In the rows, 128 means zero.
A single turn carries every row of the set below to another of its rows. Some are shown first; where does it send the rows asked next?
J230: [132 124 110 125 144 100  96 148 138 107 139 120  87 149 112 117 161  90
 142 122 108 134 130 114 122]
J863: [136 129 107 150 121 125 113 111 125 105 150 116  87 136 121  88 150 112
 124 145 139 113 144 122 140]
J604: [121  81 124  95 156 136 135 145 103 117 126 111 143 149 149 173 115 103
 129 117 107 156 129 132 120]
J432: [123 132 145 140 133 151 126 110 101 157 125 103 161 141 153 157 100 144
 116 120 133 146 119 143 103]
J25: [121 129 153 106 158 127 143 131 109 124 127 114 128 128 145 162  99 147
  90 123 134 125 126 146 150]
J729: [149 152 111 153 124 127 132 120 152 121 151 142 105 126 107 107 138 126
 138 138 162 113 146 119 142]
J274: [147 109 157 127 139 157 135 117  89 112 138 124 130 146 136 155  89 155
 105 122 114 139 147 138 134]
J700: [148 150 111 161 130 136 129 124 156 117 146 148 109 135 116 105 143 131
 146 141 171 127 147 117 139]
J589: [146 139 109 136 145 127 107 120 144 123 130 115 102 139 147  80 149 108
 128 148 163 124 124 125 138]
J896: [ 96 103 129 101 143 141 136 144 123 133 111 120 166 157 127 169 112 106
 137 132 100 142 125 134 117]
J978: [145 104 145 136 136 161 128 109  79 131 143  94 146 146 152 153 101 120
 110 118 132 152 133 139 116]
J29: [126 123 108 157 119 132 119 117 125 101 151 113  96 146 126  92 160 108
 129 153 151 118 142 126 143]
J504: [102 133 153 114 125 150 141 123 108 148 118 105 170 142 123 149 103 115
 110 139 124 117 122 136 132]
J428: [116  94 133 101 147 144 145 149 112 118 126 147 140 151 126 176 109 133
 133 127  89 140 143 130 124]
J902: [153  74 115 132 130 161 100 135 155 108  96  88 122 136 147 158 116 128
 149 136 118 132 129 109 104]
J310: [145  80 115 142 131 144 123 137 173 133 104  89 129 131 129 175 122 125
 149 133 144 121 131 127  99]
J950: [135  99 140 121 146 155 135 116  76 130 146  90 144 143 160 149 102 107
 106 111 129 147 130 131 119]
J486: [116 137 157 122 129 154 134 120 109 150 112 107 171 137 125 154  96 128
 109 142 129 122 121 152 135]
J600: [137 147 101 120 146 102  91 154 148 117 123 125 107 125 123 119 155 101
 148 129 115 138 118 112 121]
J470: [156 147  97 153 139 132 111 127 129 116 145 126 102 111 156 103 149 138
 145 146 156 133 133 120 137]
J43: [155 128 108 166 117 141 127 123 133 149 150 135 114 138 128  93 155 106
 147 160 145 115 149 126 126]
J484: [152 136 101 163 117 135 124 114 133 148 152 127 108 134 124  92 149 102
 143 149 141 115 145 117 113]
J967: [105 108 129  91 164 117 137 149 125 122 116 125 140 138 147 186 112 126
 120 118 116 146 119 146 130]
J3: [117 107 123 113 155 134 136 143 122 145 124 133 150 147 154 181 110 130
 143 107 108 159 126 131  98]
J619: [138 109 153 125 139 156 151 127  91 121 146 135 135 147 132 153  91 148
 108 120 102 130 153 121 136]
J999: [146  68 121 147 129 145 126 142 158 112 111  95 100 136 135 170 127 142
 140 130 114 114 140 129 105]
J270: [154 143  98 138 139 113 101 153 144 108 147 139 108 123 116 137 148 104
 164 116 123 155 136 103 116]
J343: [149 136 112 133 133 107 119 158 155 126 144 143 109 131  88 139 149  92
 158 130 120 132 143 116 127]
J738: [163 149  94 153 135 134 109 118 131 114 154 127  98 106 141  98 143 128
 143 134 149 132 138 114 129]
J570: [142  83 117 128 134 147 119 145 166  94 100  97 119 121 120 179 117 139
 142 137 133 117 129 125 129]
J112: [121  86 126 136 123 144 115 136 175 114  88  92 119 145 125 158 123 141
 140 142 117 111 122 125 112]
J423: [120 140 138 139 143 148 137 117 104 164 131 118 160 136 158 157  99 143
 121 108 131 146 126 123  99]
J645: [140 156 100 135 137 121 102 113 145 128 130 115 107 127 137  83 145 110
 130 142 158 123 121 120 132]
J2: [129 126 163 112 146 134 136 124 106 126 121 112 132 138 134 160  95 145
  91 132 135 120 126 159 150]
J819: [132 124 104 146 124 106 110 155 139 134 146 123 105 140 102 129 167  81
 152 135 110 130 135 118 107]

J902 goes to J999
J470 goes to J29
J604 goes to J428
Where do these go?
J230 goes to J343
J25 goes to J504
J432 goes to J978
J738 goes to J863

A single turn carries every row of the set below to another of its rows. Some are shown first; where does it send the rows asked next?
J21: [172  95 148 165 126 163 144  90  70 172  93 124 157 120 124 142 122 114
 100 114  91  90 119 175 131 147 133 125  94  86]
J742: [140  87 116 125 141 116 131 118 112 123 126 165 138 139 121  93 153 106
 117 125  71 110 101 112 154 156 137 162 106 113]
J675: [162 101 107  94 173 171 152 156  67 143 136 117 102 124 121 110 131  65
 117  90  98  90 100 151 129 126 130 133 122  99]
J915: [177 117 128  92 131 124 160 152 109 143  87 134 125 110 128 137 104 134
 137 114  93  93 141 142 125  94 127 128 165 104]
J911: [133  95 109 138 137 124 133 132 111 109 103 154 146 144 108  91 135 118
 127 150  81  95 101 131 159 143 138 170 112 131]
J657: [178 102 119  76 135 133 153 151 112 165  96 144 119 121 129 141 109 119
 133 113  89  78 154 138 117  99 127 123 155  88]
J607: [179 105 147 154 133 161 147  78  74 160 103 127 157 136  99 152 125 104
  94 108  93  96 138 161 127 149 129 123  92  79]
J62: [169  86 104 128 175 174 153 138  81 157 137 142 101 119  93  92 132  58
 123 109 101 104 108 160 142 142 146 129 129 120]
J491: [174  88 135 115 173 170 145 145  69 160 144 121  96 121 101 100 125  82
 128 104 116 125 105 164 121 140 115 126 108 107]
J775: [161  90 150 149 137 168 135  92  79 165 111 129 155 144 100 148 116 122
  99 119  99  84 125 173 121 145 125 129  77  92]
J556: [168 112 151 155 124 159 156  95  87 162  90 124 150 141 105 143 115 133
 106 124 106  80 118 187 133 149 127 134  93  97]
J687: [136  67 102 122 145 123 112 128 113 128 113 161 139 141 109  83 139 113
 128 136  75 108 106 124 157 144 145 156 119 129]
J594: [182 111 129 101 138 136 160 160  99 148 102 160 126  98 139 137 108 116
 135 131  85  96 156 131 122 101 113 119 156  90]
J923: [137  94 108 132 125 123 122 128 102 127 110 168 135 140 123  79 146 109
 129 144  70 101  96 128 146 162 123 168 116 112]
J739: [176 115 134  87 141 116 157 149 105 161 101 150 126 105 121 138 126 108
 142 120  91 106 156 121 118 104 131 120 154  83]

J657 goes to J775
J556 goes to J911
Where do these go?
J21 goes to J923
J62 goes to J675
J607 goes to J742

A single turn carries every row of the set below to another of its rows. Some are shown first; where does it send the rows asked next?
J636: [ 95 111 110 106 119 149 143 166  92  97 128 105 167 148 171 131 100 134
 114 120 141 113 163 133 105 139 110 124 112 119 120 105 125 100 125 165
 123 102 150  96  90 139 141 185 131 111 135 108 120 116 116 142 144 109
 100  70 114 141 146 148 120 131 142 128 137 132]
J69: [129 154 136 100 120 143 103 105 139 147 159 110 129 126  98 136 155 104
 121 103 110 127 125 146 136 143 112 133 156 146 123 113 101 107 133 109
 120 108 111 119 154 109 130  76 117 161  91 129 115 125 110 157 128 145
 103 143 134 134 119 126 126 106 122 128 111 132]
J830: [126 114 127  99 127 134 142  91 153 144 124  94 152 157 152 103 171 134
 119 155 130 120 130 149 143 154 129 138 130 117 143 118 104 130 157 127
 128 109  95 134 176 113 104 110 117 161 122 146 123 140 104 167 108 125
  74 142 108 129 121 163 129 117 128 114 122 114]
J893: [102 122 153 124 134 121 134 111 131 136 133 116 144 146 153  93 134 123
 118 140 140 129 151 129 159 157 125 146 123 128 126 131 113 110 130  87
 119 136 121 153 146 137 109  64  78 161 128 139 119 120 109 141 120 130
 142 128 136 110 127 143 117 113 113 105 132 109]
J332: [ 89  98 133 130 127 120 151 113 128 128 122 107 162 159 168 100 155 145
 137 149 137 116 145 143 140 165 135 140 111 110 125 131 101 130 144  98
 114 134 118 135 155 129 108  90  97 160 135 170 128 129 111 138 116 139
 152 129 129 108 124 159 119 129 136  92 137 108]
J613: [ 96 115 139 123 143 131 147 125 135 132 138 132 144 161 158 112 139 138
 139 142 120 124 144 126 148 166 124 125 127 137 129 128 113 115 131  95
 109 144 122 137 172 140  86  73 100 160 126 156 120 119 121 149 122 124
 155 131 140 105 124 156 124 128 114  82 131 118]
J598: [128 104 104 106 109 153 145 156 102 109 120 117 154 118 182 107 114 121
 103 138 121 123 150 137  96 111 146 126 125 141  73 123 144 114 101 158
 136 127 145 102 110 160 129 170 146 125 114  90 145 123 139 141 118 105
  97 107 116 129 138 167 132 147 144 120 100 153]
J299: [ 95 119 121  98 121 134 141 156  86 100 126  94 160 147 163 124 102 120
 113 128 141 121 172 116 111 137 103 124 112 107 120 100 124 104 119 172
 125 107 151 105  88 132 150 182 142 111 145 111 134 107 104 135 139 112
  96  77 116 138 145 155 114 133 137 120 134 131]
J829: [129 113 115 103 115 144 136 150  99 112 123 106 147 118 167 108 123 107
 104 137 126 130 155 123 100 108 143 125 129 120  78 113 143 121  95 169
 140 131 145 106 106 155 144 172 154 125 119  92 160 110 128 136 116 112
  90 116 116 127 137 170 133 144 141 115  96 155]
J871: [ 90 120 111  97 117 130 141 160 100 100 117  94 141 126 144 120 122 137
 125 140 154 120 156 109  98 125 126 116 117 110 113 113 120  96 119 175
 123 130 142 105 100 131 153 165 162 117 153 101 136 125 102 137 122 117
 112  81 100 150 143 181 111 127 131 121 144 153]
J191: [125  93 139 135 139 126 130 110 135 141 139 108 142 152 142 106 139 132
 124 136 118 118 156 146 139 145 131 138 117 134 119 125 105 120 129  95
 105 121  98 140 140 151  96  76  88 148 139 166 118 113 124 134 127 137
 156 141 151 113 121 161 125 118 118  94 141 113]
J38: [125 127 139 149 118 152  97 150 131 137 173 129 132 116 111 143 140 122
 115  92 106 140 142 129 164 140 128 142 135 127 127 119 116 123 140 109
 121 117 142 117 149 110 124  81 111 149  95 143 128 117 116 134 148 142
 125 146 143 104 138 104 141 109 122 113 131 143]
J650: [128 106 165 101 135 115 145 113 114 127 109 115 122 124 108 120 132 103
 146 127 116 131 153 153 136 146 117 138 106 139 129 138  97 103 121 120
 152 128 108 139 135 117 136  80 116 164 103 171 127 125 133 126 123 126
 156 152 154 152 107 147 121 114 135  91 156 110]
J952: [114  92 111 152 119 164 107 149 129 135 154 115 151 121 120 143 169 139
 134  89 105 124 129 151 151 132 134 137 139 119 122 112 111 144 149 119
 121 119 133 103 160 103 123 109 127 150  98 167 142 121 115 131 146 150
 117 155 142 103 134 119 144 136 135 119 127 143]
J251: [124 114 148 100 107 142 125 157  91 114 143 133 153 130 157  95 110 110
 127 128 120 109 141 144 105 116 134  97 129 106  97 110 140 120 111 165
 149 125 147 105 114 166 122 194 156 115 110 106 155 112 112 124 127 109
  90 100 111 137 132 167 109 145 149 126 117 150]
J831: [106 112  93 101 117 144 149 161 107 110 108 108 136 120 148 115 122 131
 127 146 149 123 137 130  92 124 131 125 118 142  76 118 137  96 110 157
 114 143 139 101 105 157 141 152 169 117 123  90 134 140 131 134 116 119
 110  94 108 153 144 179 119 129 140 110 121 166]
J134: [161  78 153 125 145 139 140 140 145 132 120 123 127 111 131 127 136 123
 124 129 112 141 151 142 178 139 127 146  94 122 155 123 113 122 148 143
 151 101 121 144 148 102 134 103 122 145 113 155 121 126 133 135 149 108
 112 164 145 138 120 122 147  94 123  91 151 128]
J151: [116 104 115  97 117 139 130 150  79 111 132 108 169 151 153 113 102 112
 116 127 119 109 144 143 114 133 104 102 114 104 102 104 133  96 110 178
 124 100 151 102  88 145 130 178 144  98 128 122 143  99  98 123 143 121
 113  82 123 142 137 149 110 141 145 115 103 134]
J318: [110 133 123  92 117 143 119  99 130 143 143  87 140 138 100 136 180 112
 141 103 120 127 128 155 125 143 115 150 154 136 118 115  98 132 141 116
 121 124 104 105 164 112 128 108 139 168  83 151 139 136 113 148 115 150
  81 152 132 128 118 141 125 126 136 133 118 132]
J388: [132  93 123 152 135 155 118 141 136 137 163 119 133 122 107 148 151 136
 124  97 108 132 147 149 159 131 128 141 122 132 127 106 115 121 142 114
  99 118 112 114 134 126 119  97 110 142 111 168 128 120 120 130 154 145
 140 160 159 115 134 135 139 110 114 100 150 146]
J178: [131 132 145  90 126 130 115 104 132 137 149  98 121 133  78 149 158 107
 133  98 110 134 141 159 126 135 118 139 141 140 134 120  90 108 136 123
 128 115  88 109 137 120 131 106 116 162  92 164 122 127 117 144 123 142
 111 153 139 144 108 139 133 100 121 124 146 127]
J87: [126 107 128  89 110 136 119 150  81 114 128 119 154 121 145 103 114 110
 121 122 112 114 140 137 107 115 138  98 127  98  91 122 134 108  99 178
 148 124 148 105 105 160 129 186 153 116 123 111 154  99 107 118 123 116
 106 100 122 127 123 160 113 146 146 124 101 150]
J615: [116 119 170 109 129 118 145 117 114 128 119 125 137 126 134 105 117  97
 138 136 124 131 138 143 160 161 107 134 112 134 132 127 113  94 122 107
 148 119 131 146 142 108 147  60 104 158  91 141 120 129 110 137 132 136
 160 135 145 152 118 125 118 103 134  81 144 115]
J31: [137  78 141 138 127 151 134 147 126 131 121 124 147 120 141 131 143 120
 140 126 109 122 132 151 169 152 118 127 103 100 152 117 118 138 150 155
 166 101 143 127 161  83 137 102 144 155  91 161 133 125 118 134 151 123
 106 154 132 137 129 113 148 121 154  85 142 124]
J494: [128  86 154 122 152 149 135 155 149 125 132 136 138 127 142 130 136 123
 144 123 111 134 127 134 178 155 115 124 117 124 165 117 124 121 145 148
 150 116 148 134 176  99 133 100 132 150  94 138 118 123 123 149 153 110
 114 139 143 135 105 102 153  95 123  89 142 130]
J100: [ 96 121 166  95 142 122 154 129 121 111 118 137 137 139 130 131 131 109
 160 132 121 133 141 138 139 169 106 132 121 138 141 136 111  98 125 130
 149 138 137 135 152 103 131  72 122 174  83 159 121 128 126 142 122 117
 157 132 144 147 104 128 133 116 134  89 140 110]
J351: [113 135 143  84 120 136 118 111 135 131 155 111 136 145 101 138 155 112
 138 105 102 137 130 145 129 147 108 133 164 164 135 126 102 112 130 125
 129 129 114 108 176 111 110  98 122 165  72 148 135 128 115 162 112 140
 105 137 134 135 103 125 139 118 113 135 126 128]
J502: [121 120 124 115 108 145 139 164 107 103 134 129 150 129 179 106 118 112
 107 140 126 125 151 138  86 103 138 123 128 141  76 113 140 125 107 155
 138 130 148 103 103 155 133 174 147 120 114  99 158 125 136 138 121 109
  99 110 106 134 146 171 131 147 149 124  95 148]
J868: [ 94 124 113  95 116 145 150 163 100 103 115 107 142 123 145 125 112 142
 127 136 156 118 163 119  97 136 124 122 113 117 117 114 130  93 127 172
 132 127 143 100 102 139 148 169 161 127 130  98 119 134 115 143 121 101
  92  79 100 155 149 180 113 129 135 123 159 150]
J918: [143 106 155 135 125 138 123 151 129 134 133 138 123 108 129 121 123 116
 123 125 107 138 127 132 187 147 127 123 101 114 149 124 113 115 144 130
 164 113 139 137 164  94 136  90 115 144 100 137 125 123 113 136 150 124
 129 146 127 136 129 100 136  92 127  85 145 132]
J400: [157 107 148 103 138 126 125 101 159 146 138  97 137 149 133 112 152 126
 108 137 116 130 147 144 149 143 132 142 121 127 151 124  99 128 152 135
 131  94  87 141 158 135 103 114 102 149 131 147 112 121 121 160 123 117
  81 149 127 127 107 142 140  90 113 117 133 110]
J505: [130 106 129  90 107 148 126 149  81 119 126 123 156 126 151  98 105 114
 123 124 112 109 144 144 104 126 135 101 126 110  95 123 140 113 104 173
 157 120 145 101 112 171 119 187 150 125 102 104 142 105 120 127 120 102
  87  97 116 132 128 163 114 147 152 128 118 143]
J378: [ 93 126 130 105 123 141 140 171 109 104 125 119 138 127 155 111 116 134
 135 141 161 112 159 119  97 122 119 115 120 116 116 101 129 105 129 160
 129 132 144 109 108 139 148 171 164 120 143 100 132 132 110 137 128 104
  92  85  97 159 153 184 107 134 134 127 149 150]
J280: [132 136 138 101 134 130 119 108 155 154 135 113 125 139 134 100 156 126
 106 139 123 128 121 137 157 141 128 127 135 125 141 126 101 112 145 111
 136 114  98 147 175 125 107  88  95 154 134 126 109 124 102 163 119 121
  93 129 110 125 118 139 119  99 108 125 113 113]
J368: [134 116 142  89 135 131 138 108 159 142 138 114 144 156 153 103 152 130
 125 145 110 127 130 129 155 160 125 128 135 145 148 126 106 124 146 124
 124 114 113 138 195 123  91 102 119 150 119 127 117 136 120 174 115 115
  89 133 124 121 103 140 136 103 111 113 116 124]
J522: [105 101 111  93 116 144 124 154  81 115 129 113 165 153 143 116  99 118
 130 114 123 107 133 152 107 141 104 103 117 115  94 111 129  97 113 168
 127 110 149  98  98 166 122 182 143 101 115 116 132 108 111 119 138 122
 107  73 122 143 130 141 103 132 154 121 118 135]
J851: [104  99 125 147 135 165 111 153 135 135 171 127 142 139 119 147 146 133
 137  93 105 131 129 136 163 142 116 121 152 140 137 108 123 125 133 116
 114 132 135 107 172 121 103  97 113 150  89 154 135 110 114 147 147 141
 130 140 146 109 127 115 145 122 111 101 142 141]
J870: [ 91 118 127 107 122 145 145 173  96  92 136 116 161 152 173 123 104 125
 117 125 149 116 165 136 103 128 101 124 118 124 118  96 130 105 129 156
 124 114 150 100  88 131 143 187 133 109 135 117 140 119 112 137 145 112
 101  77 110 149 153 153 113 140 138 135 128 128]
J643: [ 96 102 163 111 128 118 152 119 104 117 104 111 146 140 136 119 135 104
 165 132 130 125 145 146 139 175 106 138 104 113 131 129 103 124 130 124
 152 125 136 133 145 105 149  86 133 167  90 171 133 130 123 123 126 138
 147 137 142 142 116 130 122 119 165  77 148 106]
J957: [113 115  91 108 114 140 146 155 111 109 117  98 146 124 154 117 129 125
 109 153 146 123 141 122  92 114 133 124 123 132  82 106 141  98 106 170
 116 132 138 103  97 141 146 148 164 115 134  93 149 129 116 142 115 123
 109 101 104 153 149 182 127 134 133 109 110 161]
J316: [110 106 132  95 114 132 129 159  88 107 139 120 163 155 151 106 105 112
 132 126 131 110 134 156 108 130  99 105 121 118  99 102 133 103 123 168
 123 114 151 104  94 152 130 188 147  93 116 117 143 118 106 120 137 124
 108  78 118 154 132 143 103 132 153 129 107 140]
J806: [106 117 112 108 120 136 141 166 117 105 119 117 139 128 153 109 128 124
 130 150 151 120 137 135  84 118 122 121 122 142  81 111 138 105 118 157
 115 138 144 109 102 150 143 153 174 106 126  93 144 142 127 131 120 118
 107  96 103 159 144 177 119 130 147 120 107 161]

J522 goes to J636
J613 goes to J368
Where do these go?
J870 goes to J378
J280 goes to J69
J650 goes to J191
J299 goes to J871
J830 goes to J318

